[[145 123 125 117 157 131]
 [136 136 155 142 131 133]
 [146 149 151 134 126 131]
 [153 124 124 112 149 134]]
->
[[153 124 124 112 149 134]
 [145 123 125 117 157 131]
 [146 149 151 134 126 131]
 [136 136 155 142 131 133]]

[[136 116 125 136 134 127]
 [114 134 122 139 130 125]
 [141 116 108 149 151 103]
 [137 126 129 131 149 109]]
->
[[141 116 108 149 151 103]
 [114 134 122 139 130 125]
 [136 116 125 136 134 127]
 [137 126 129 131 149 109]]

[[124 117 132 106 131 134 148 118 120 124]
 [145 107 116 116 151 146 130 138 107 131]]
->
[[145 107 116 116 151 146 130 138 107 131]
 [124 117 132 106 131 134 148 118 120 124]]

[[113 121 123 103 132 125 134]
 [136 133 137 109 136 131 114]
 [129 121 124 130 133 131 120]
 [148 134 142 147 148 149 125]
 [119 117 120 148 126 127 137]
 [127 120 138 108 127 139 127]
 [119 111 133 103 153 139 133]]
->
[[119 117 120 148 126 127 137]
 [113 121 123 103 132 125 134]
 [129 121 124 130 133 131 120]
 [119 111 133 103 153 139 133]
 [136 133 137 109 136 131 114]
 [127 120 138 108 127 139 127]
 [148 134 142 147 148 149 125]]

[[116 106 116 130 147 142 129 129 154 129 123 137 137]
 [117 131 102 121 127 148 124 118 150 141 130 145 120]
 [121 120 109 133 137 145 125 126 144 133 122 143 116]
 [109 141 130 122 123 133 131 127 136 134 111 133 136]
 [112 130 140 111 155 135 117 132 138 151 116 152 139]]
->
[[117 131 102 121 127 148 124 118 150 141 130 145 120]
 [121 120 109 133 137 145 125 126 144 133 122 143 116]
 [116 106 116 130 147 142 129 129 154 129 123 137 137]
 [109 141 130 122 123 133 131 127 136 134 111 133 136]
 [112 130 140 111 155 135 117 132 138 151 116 152 139]]

[[132 119 129 119 138 135 138 132]
 [138 133 136 112 131 141 130 137]
 [119 120 123 128 143 130 143 122]
 [124 121 115 131 116 117 117 117]
 [128 105 114 116 151 136 151 120]
 [140 142 149 116 126 141 125 147]
 [120 135 125 141 117 117 117 122]]
->
[[128 105 114 116 151 136 151 120]
 [124 121 115 131 116 117 117 117]
 [119 120 123 128 143 130 143 122]
 [120 135 125 141 117 117 117 122]
 [132 119 129 119 138 135 138 132]
 [138 133 136 112 131 141 130 137]
 [140 142 149 116 126 141 125 147]]

[[143 109 117 143 147 132 133 136 107 125 151 113 129 109 110 153]
 [111 122 130 144 141 127 135 143 121 135 104 130 145 125 128 118]
 [128 120 135 122 129 145 110 117 118 123 131 126 127 135 123 125]
 [125 135 133 120 113 122 117 120 129 122 129 128 126 135 132 122]
 [149 137 118 134 140 127 128 134 128 127 151 121 125 128 112 140]]
->
[[143 109 117 143 147 132 133 136 107 125 151 113 129 109 110 153]
 [149 137 118 134 140 127 128 134 128 127 151 121 125 128 112 140]
 [111 122 130 144 141 127 135 143 121 135 104 130 145 125 128 118]
 [125 135 133 120 113 122 117 120 129 122 129 128 126 135 132 122]
 [128 120 135 122 129 145 110 117 118 123 131 126 127 135 123 125]]
